(in the rows, 128 means zero)
Rotation paths and how fast each direction turns (deg/step)
Each turn is a multiple of 5 degrees from 10 to 175, or 0.
Each row of a path follows its step; steps can be skipped.
Path 1:
step 0: [131 120 134 129 131 114 143 124 141 128 136 135 123 123 125 114 124 124
 132 131 126 136 136 139 143 141 130 113 136 115]
step 1: [141 120 124 122 124 133 124 129 120 124 147 115 134 123 122 118 147 123
 126 144 127 137 136 129 126 138 126 132 138 119]
step 2: [131 132 137 124 118 131 113 121 119 122 114 124 129 121 123 134 124 135
 132 129 119 133 125 140 127 135 135 134 151 111]
step 3: [126 130 131 132 132 115 123 119 140 120 124 129 126 123 130 114 123 112
 141 131 126 144 118 121 130 142 143 120 137 128]
step 4: [134 115 130 129 120 123 140 128 127 136 134 125 130 119 119 134 148 131
 128 133 136 139 124 124 118 148 138 119 127 122]
step 5: [129 118 137 131 121 128 134 117 125 117 135 128 111 120 122 128 129 143
 132 133 115 136 135 147 133 136 121 130 138 121]
step 6: [131 123 126 115 119 133 122 120 135 117 132 121 124 128 133 119 129 104
 137 140 132 140 135 135 129 126 133 125 146 124]
step 7: [144 131 143 120 131 120 128 125 135 130 120 121 141 117 119 133 139 126
 127 126 134 132 121 125 124 133 136 125 142 107]
step 8: [129 127 132 134 131 116 117 114 123 117 132 124 119 105 122 125 130 133
 134 130 114 136 121 119 131 146 124 127 127 127]
step 9: [122 107 119 120 111 132 131 128 127 126 128 129 111 126 130 135 132 121
 135 136 134 134 119 126 129 145 138 126 142 127]
Speeds:
[124 133 130 129 128 120 126 125 129 133 125 129 129 122 129 128 128 129
 130 126 133 130 128 123 125 127 129 125 126 128] -> 85
[127 127 126 130 130 131 131 125 129 125 131 126 129 126 126 120 123 126
 132 132 123 127 129 122 126 126 126 126 128 132] -> 140
[126 125 131 131 124 127 134 127 130 129 128 127 123 131 125 127 129 130
 128 125 129 131 130 132 123 126 132 128 125 135] -> 65
[130 131 128 131 131 131 130 121 126 126 125 126 132 124 125 134 126 134
 129 129 127 126 131 131 131 128 131 126 128 131] -> 130
Path 2:
step 0: [140 128 122 129 124 133 115 137 132 128 136 119 114 112 128 126 124 120
 140 135 135 123 140 132 118 127 135 136 139 134]
step 1: [126 126 127 139 109 146 135 118 129 118 132 122 121 131 134 128 125 118
 125 132 118 113 128 128 136 125 116 137 128 129]
step 2: [145 120 122 115 125 137 121 114 130 129 123 116 138 128 132 135 134 135
 116 120 130 119 117 129 133 127 134 121 133 137]
step 3: [108 119 126 118 133 133 124 127 139 144 126 121 127 122 124 140 137 127
 127 124 124 125 128 109 121 136 118 129 125 128]
step 4: [129 129 129 128 128 126 120 125 119 128 124 110 123 136 136 113 136 130
 127 131 143 142 138 117 131 143 124 130 120 123]
step 5: [116 134 132 127 142 122 132 132 111 118 120 116 128 133 120 123 129 112
 117 133 118 121 124 134 128 127 128 122 119 137]
step 6: [141 120 136 129 140 109 122 131 132 127 131 135 138 135 123 126 130 123
 124 117 119 139 127 124 145 120 115 127 130 133]
step 7: [132 131 116 133 144 118 113 139 124 134 138 131 119 114 121 130 129 128
 137 125 135 117 136 128 126 117 128 133 125 121]
step 8: [125 133 129 152 116 131 121 130 130 124 137 130 124 139 126 135 125 129
 129 142 129 125 134 132 140 129 126 149 125 132]
step 9: [136 118 126 130 119 128 117 121 126 121 135 123 127 126 131 127 115 131
 132 125 128 114 109 140 133 130 140 120 125 143]
Speeds:
[126 127 128 125 128 132 126 125 126 124 126 130 128 131 127 121 123 129
 123 126 125 129 123 131 130 121 127 127 128 133] -> 95
[132 129 126 130 128 124 127 121 129 126 131 128 127 127 133 124 127 130
 129 124 128 128 124 129 126 131 123 127 123 123] -> 145
[132 131 128 130 125 125 128 129 128 125 127 126 129 127 124 124 133 121
 130 128 126 130 126 127 124 122 126 127 134 125] -> 60
[131 127 130 130 129 125 132 130 129 126 127 125 133 125 126 133 127 129
 125 128 126 127 120 129 133 131 128 122 131 130] -> 100
